(in the rows, 128 means zero)
The rows of R fall into 3 groups, which share some directions, and each row is roughly a mix of its group's hidden directions.
R (84 x 10):
[[169 132 163 117 104 107 137  81  88 125]
 [ 88 129  85 123  66 118 144 137 143 134]
 [116 118 166 183 180 144 121 132 142 141]
 [117 137 153 112 156 100 167 104 176 160]
 [118 126 169 118 124 103 170 121 173 170]
 [117 140 134 132  86 187 120 121 177 128]
 [136 126  87 118 129 144  95 159  73  97]
 [177 136 162  93 137 131 164 106 113  95]
 [124 165 102 157 106 129 171  96  92 150]
 [157 149 108  82  79 133 123 114  87 127]
 [103 115 122 156 110  94  82 109 110 175]
 [151 146 134 104 195 126 146 138 112  90]
 [113 138 107 144 129  93  72 117  95 167]
 [130 135 109 125 112 196 104 131 141  82]
 [138 102 114  84 172 134  79 145 108 120]
 [142  92 148  90 153 135  84 151 163 109]
 [105 113  93 136 100 131  71 143 147 165]
 [141 167 105 169 106 126 178 107 101 127]
 [117 133 162 103 152  94 182 121 154 157]
 [130 115  79  84 124 102  83 147 150 127]
 [130 151  99  82 162 136  82 130  96 141]
 [152 127  99 121 139 114  60 105 103 151]
 [122 138 135 104 123 191 145 133 162  85]
 [124  90 160  99 150 130 100 164 166 102]
 [133 124 138 126  94 193 125 136 156  87]
 [148  66 122 112 165 129  95 147 111 107]
 [163 149 156 100 132 137 180 111 106  93]
 [124 128 159 129  88 176 143 125 182 120]
 [ 92 144 144 185 103 138 160 114 102 147]
 [147 141  98 131 137 103  61 111 103 150]
 [118 155 118 182  99 112 176 113 105 138]
 [113 132 107 130 120 110  76  98 100 178]
 [ 94 133 159 187 127 149 171 122 128 137]
 [117 138 149 135  90 179 135 117 184 129]
 [134 119 156 101 115 176 158 142 169  95]
 [141 140 169 152  87 157 157  97  97 141]
 [129 127 156 134 156 106 156  87 185 143]
 [113  91 150  96 159 120  84 167 144 114]
 [160 154 156 114 154 131 170 111  89  96]
 [117 132 164 113 139 108 173 113 178 162]
 [146 139  92 110 146 120  66 108  97 151]
 [ 92 150 113 132 113 111  97 102 102 185]
 [ 76 130 103 169  98 151 116 146 139 161]
 [121 139 119 109 182  76 150 128  94 140]
 [139 124 114 126 108 188  97 123 171  97]
 [119 128 175 192 141 153 137 113 114 148]
 [125 106 161 137 116 144 184 147 166  96]
 [ 92 107  97 148 101 127  86 145 159 162]
 [147 134  81  62 110 125 107 145 130 117]
 [119 126 167 135 120  78 171 139 104 164]
 [122 159 118 171  88 121 162  90 116 156]
 [137 125 104 119 130 170 111 151  93  68]
 [109 137 106 145 109 113  99  89  98 183]
 [114  82 140 122 153  99  72 159 124 126]
 [123 139 103 120  94 192  94 137 149 113]
 [131 111 126 109 171 107  77 171 115 105]
 [131 111 151 126 138 148 186 159 146  82]
 [145 118 128 127 187 135  67 144 134 139]
 [117 141 140  99 154 111 158 109 186 163]
 [144 111 134 134 169  65 141 126  87 129]
 [135 134  78  76  88 105 107 132 116 126]
 [126  95 130  82 171 135  85 157 120 116]
 [141 108 142 150 119  97 133 154  58 115]
 [140 124 147 132 210 128 122 143 139 109]
 [159 155 157 111 137 157 178 118  96 101]
 [158 134 146 102  64 151 155 104 112 128]
 [150 135 169 126 172 116 176 112 124  93]
 [108 143 153 128  84 171 142 125 178 145]
 [169 117 175 133 183 155 114 126 136 124]
 [132 131 128 141 110 188 112 108 170  90]
 [145 115  91 132 122 133  85 155  74 104]
 [109 169 117 163  97 124 176 106 108 150]
 [159 142 124 136 110 162 194 108 139 105]
 [112 150 133 125 148 133 138  84 194 151]
 [133  97 152  88 150 134  85 153 168 111]
 [142 113 125 146 165  60 125 111 101 145]
 [116 141 122 112 172  69 148 121 113 165]
 [135 118 158 118 128 152 179 150 168  87]
 [128 143  78 127 164 129  95 125  83  99]
 [130 131  84  85 166  93 104 151 133 105]
 [ 91 117  77 120  82 117 110 147 155 143]
 [156 120 179 140 187 150 141 128 142 112]
 [130 171  95 153 111 126 159  99  83 149]
 [ 92  98 133 170 105 131 109 132 172 163]]
One row of each group comes first, with its name. Which group is each row after those in?
[126 136  94 144 108 154  90 148  73 103]  G
[117  95 155  85 152 137  91 157 164 115]  E
[134 134 179 156 118 132 186  99 116 116]  Y

[ 98 137 125 154  86 125 142  84 119 177]  E
[131 125 151 103 149 136 159 108 199 130]  G
[154 101 148 127 114 174 134 134 150  69]  G
[127 122 169 115 136 114 171 113 186 149]  G
[167 120 139 122 124 161 176 127 160  84]  E
[150  81 143 110 155 121  82 155 150 101]  E
[116 142 129 146  94 183 110 106 177 126]  G
[118 132 124 129  46 142 153 113 122 141]  Y
[125 133 148 106 115 170 192 123 159 113]  E
